(in the rows, 128 means zero)
One turn sends every row of this set to another row. A few are shown first. Where does it send the rows asked after them?
med: [149 124 138 156  76 117 169  76 142  86 134 111 140 142 141 155 136 136
 126 157 110  96 139  85]
Kubet: [110 139 131 108 109 101 153  94 104 120 120 148 102 100 151 144  98 139
 150 178 114 123 127 123]
Dufe: [118 131 131 122 102 144 181  76 136 107 139 107 142 128 134 165 129 143
 151 161 128  98 163 108]
dupi: [150 123 104 151 116  98 166  93 130 121 142 130 119 143  83 116 102 101
  76 133 138 130 132  90]
gesaz: [138 131 142 131  99 140 177  67 132 117 133 113 143 135 151 150 142 155
 151 150 128 103 147  92]
Gego: [131 121 134 154  85 114 169  75 143  84 145 108 150 140 134 159 127 134
 131 166 105  99 152 102]
dor: [112 132 118 129 116  68 162  87 107 102 126 137 124 115 117 123  99 112
 113 178 123 145 118 126]
rimak: [100 129 151 123 141 131 150 135 121 145 133 154  97 148 148 120 109 114
 160 139 113 108 145 116]
Tera: [145 116 107 136 133 125 174  99 133 123 160 123 121 139  91 125 102 113
  86 119 137 133 161  78]
papu: [125 112 137 159 131 126 143 114 138 136 156 149  91 155 134 120  95  86
 131 142  90 132 166 104]
donup: [149 121 109 155 120  91 164  85 128 128 147 133 129 147  90 111 105 107
  81 134 135 136 131  91]
vilip: [121 143 130 103  99 110 156 101 105 114 108 147  86  97 149 147  99 134
 142 173 119 116 120 114]
nasez: [112 122 149 117 107 137 155 139 127 114 115 153 130 163 115 123 130 135
 132 147 141  74 132 128]
veg: [140 136 132 120  89 154 183  83 135 103 122 109 122 127 137 165 136 141
 142 150 135  91 148  89]
dusal: [137 125 130 149  76 124 174  85 144  77 135 106 134 136 128 166 125 127
 123 163 111  90 149  94]
Magam: [143 115 141 161 123 129 143 114 136 137 145 153  81 156 142 114 104  89
 126 133  93 130 153  88]
pog: [141 134 128 135 105  70 160  83 104 107 111 144 114 119 134 111 114 118
 107 163 127 144  98 103]
vuf: [133 116 132 152 121 137 147 125 140 127 145 148  73 150 129 126  94  77
 122 137  95 124 161  96]
Zaki: [130 139 114 122 100  84 167 101 108  91 108 136  97 110 113 130 102 101
  99 169 132 132 108 110]
Kup: [104 133 146 118 133 140 154 143 123 138 124 153  83 145 142 126 108 107
 155 136 118 101 142 110]
fev: [156 115 113 140 131 122 171  94 130 126 157 126 121 144  99 119 109 118
  86 114 137 134 153  69]
sosi: [118 120 155 121 107 133 154 133 125 120 115 157 134 166 123 116 136 142
 133 143 140  77 126 123]
sok: [114 131 154 124 133 135 151 136 121 146 123 157  88 150 154 117 116 115
 155 131 116 105 135 104]
nifed: [108 119 152 121 112 130 153 132 126 120 121 154 142 165 118 118 131 140
 137 149 138  79 134 134]
lirar: [140 121 103 151 121  94 165  91 130 123 150 129 127 143  81 117  99 102
  80 139 135 134 138  99]
fodo: [127 141 138 112 103 103 151  91 103 124 110 151  97 103 162 136 107 144
 148 170 116 123 116 110]
vol: [145 113 112 141 137 117 171  92 131 129 165 126 131 144  98 119 105 120
  91 120 134 139 160  79]

nasez goes to nifed
veg goes to Dufe
Zaki goes to dor
Now these:
Kubet goes to fodo
vol goes to fev
rimak goes to sok
Magam goes to vuf
lirar goes to donup
med goes to dusal

One turn sends every row of this set to another row. A few are shown first. Where does it send the rows asked after them?
mina: [114 130 155 129 122 143  98 174  89  79 118 103  84 157 164 125  79 161
 137 112 131]
kamar: [128 204 137 138 131 125 137 168 106  80 162 120 112  84 151  97 120 163
 121 150 127]
sotab: [108 196 149 129 146 138 131 168 103  77 167 108 100  69 149 120 115 157
 123 147 131]
bunup: [127 129 147 146 152 144 153 147 141  93 144 116  81  76 154 122 135 157
 142 128 118]
Tivil: [137 205 131 126 138 135 139 163 100  87 164 123 118  90 146 101 124 166
 116 146 126]
Subag: [151 136 131 142 147 141 160 144 139 100 142 128  94  93 152 107 142 165
 137 128 113]
Nel: [129 137 144 135 112 134 102 174  92  82 114 113  93 168 165 108  84 166
 136 114 128]
Vud: [146 133 133 134 156 150 159 141 135 104 145 125  92  89 149 119 142 164
 134 125 114]
fopo: [130 126 136 112 102 140 137 184 110  96 159 121  82 151 145 132  59 188
 117 146 126]
Diger: [113 200 146 140 133 126 133 171 107  74 163 112 104  73 153 105 116 158
 126 151 129]
Femi: [132 200 133 114 151 145 136 159  95  89 169 120 114  85 143 115 123 165
 113 142 126]
zit: [131 133 142 117 127 150 102 168  84  90 119 112  94 169 159 123  85 167
 130 108 128]
labi: [121 123 142 114 104 141 135 185 111  93 161 116  76 145 146 138  57 186
 119 146 128]
namo: [125 123 139 110 104 141 136 183 109  95 160 119  79 148 144 138  58 187
 117 145 127]
Beki: [136 137 140 125 118 142 104 170  87  88 117 115  97 172 161 112  86 168
 131 111 127]
gabi: [118 195 142 116 154 148 133 161  95  85 170 111 106  75 143 124 118 160
 117 142 129]
vide: [120 130 150 120 129 152  98 169  85  85 120 105  87 161 160 129  83 163
 133 109 130]
Pize: [130 146 132 118  78 127 123 165 103 104 125 116 136  62 161 125 102 151
 122  97 126]
Sedu: [121 124 142 119  98 136 135 187 114  91 159 117  76 144 147 134  57 185
 121 148 128]
pebar: [135 129 142 136 159 151 155 143 135  99 146 118  86  80 150 125 137 160
 137 125 116]
kuzi: [129 126 136 116  97 135 138 185 112  95 158 121  81 151 146 129  59 188
 119 147 126]
Zome: [118 134 152 136 113 135 100 176  93  78 115 108  86 160 167 114  81 162
 139 115 131]
Teto: [134 147 129 115  80 130 125 162 100 106 126 119 139  66 158 126 104 152
 120  96 126]
biku: [134 145 129 109  86 136 126 160  97 109 128 118 139  65 157 131 104 152
 118  94 124]
soz: [128 143 133 108  89 138 123 161  97 108 128 114 135  61 157 136 102 151
 119  93 126]
nul: [126 126 138 119  96 134 136 187 114  91 158 119  78 148 147 129  58 187
 120 148 127]
tutug: [144 136 137 152 139 133 159 148 144  96 140 126  90  88 157 103 140 163
 141 131 115]
raf: [131 132 144 155 142 135 156 150 145  92 141 119  84  80 158 112 135 160
 144 132 116]
Kigat: [123 143 136 113  86 135 122 163  99 104 128 112 132  57 159 136 100 148
 122  95 128]
zini: [124 144 136 118  81 130 122 165 102 102 126 113 133  58 161 130 100 149
 123  97 127]

Teto goes to biku
sotab goes to Diger
Now these:
vide goes to mina
kuzi goes to fopo
Vud goes to pebar

One turn sends every row of this set to another row. A few are shown first. Where does it send the rows asked after them?
kem: [111 156 132 108 111 127 115  99 154 132 116  99  93 116 115 148 119  97
 122 130 157 109 157  84 115 137 175]
Para: [109 125 116 117 130 112 155 142 126 113 142 110 145 137 123 142 139 151
 154  96 137  66 160  69  93 126 200]
fim: [107 108 135  69 107 139 127 126 101 136 137 119 146 155  95 149 101 104
 153 116 147 130 104  52 105 131 192]
bopib: [119 101 134  57 119 134 138 119 107 138 138 129 133 139 101 148 112 113
 144 119 153 125 105  41 106 154 176]
zis: [ 58 116  93 107 131 138 142 110 133 142 147 129 118 157 131 197 124 111
 146 100 141  79 108  82  83 117 150]
Goz: [131 141 114 115 128  96 159 123 119 124 144 117 150 144 146 155 140 150
 140  99 114  98 141  90 103 125 174]
Tekif: [ 96 165 142 119 119 131 129 107 150 118 121  89  95 133 112 163 127 103
 135 123 172 119 161  95 134 132 186]
kipa: [ 56 120  84 112 122 146 134 106 143 139 150 112 100 172 102 187 126 108
 154 122 158  97 115  83 102 107 144]
ketu: [ 66 129 127 115  67 157 142 138 151 128 138 137 156 131 101 164 151 140
 150 154 120  96 132  80  95 128 160]
Dula: [ 89  91 149 110 106 132 165  84 116 137 118  91 110 163  85 153 161 143
 173 119 171 117 124  93 127 136 155]
meni: [104  98 159  97 124 129 171  87 125 140 108  79 132 156  92 158 160 143
 147 128 156 127 118 104 130 133 167]
pegab: [ 96 107 142  62 115 146 135 137 112 135 142 112 145 137  83 141 113 127
 156 141 144 131 108  42 109 135 182]
nosi: [ 90  98 165 103 114 134 178  83 125 136 107  85 126 163 102 139 171 135
 157 118 160  95 123 103 114 139 161]
feku: [117 119 130 116 153 117 160 125 151 140 135 104 153 133 118 144 121 157
 131 106 121  70 141  48  89 127 168]
mig: [ 80 117 146 105  64 153 152 131 148 122 138 157 145 134 106 165 155 143
 140 137 131  82 138  66  91 157 154]
koler: [106 102 123  79  93 134 122 123 106 143 143 125 128 150  88 152 112 116
 165 133 152 146 108  47 118 138 168]
bedu: [103  88 148 100 121 119 175  84 123 135 107  97 115 162 111 163 174 137
 143 110 167 103 128 106 119 152 166]
nules: [ 69 130 135 117  66 154 141 126 153 129 142 140 129 151  97 166 154 143
 156 156 133 108 134  67 103 147 131]
vevi: [111 140 146  90 145 107 168 136 133 112 167 111 131 166 143 145 132 154
 124 111 128  90 149  68 121 135 170]
tamas: [ 47 115  98  95 138 139 134 115 131 135 150 105 107 173 118 188 133 116
 141 119 139  86 118  97  84 106 156]
lamel: [ 49 149  97 114 136 144 139 113 139 138 147 101 117 153 127 185 125 110
 157 117 138  95 112  93  92 101 148]
vemuf: [ 78 137 157 115  68 151 137 129 148 124 132 140 146 142 105 172 150 148
 139 146 115 103 143  76  85 152 149]
numo: [121 105 126 105 130 109 162 131 158 129 149 117 152 159 120 154 129 146
  99 117 129  78 146  70 122 120 190]
sop: [102 158 138 118 117 124 123 106 149 121 121 113  84 120 128 169 124 103
 129 110 168 100 164  77 112 155 172]
fam: [107 155 132 127 102 136 122  90 154 131 119 102  85 125  94 160 121 109
 145 124 173 118 154  77 125 138 156]

koler goes to fam
tamas goes to fim
Now these:
Para goes to numo
ketu goes to meni
bedu goes to zis

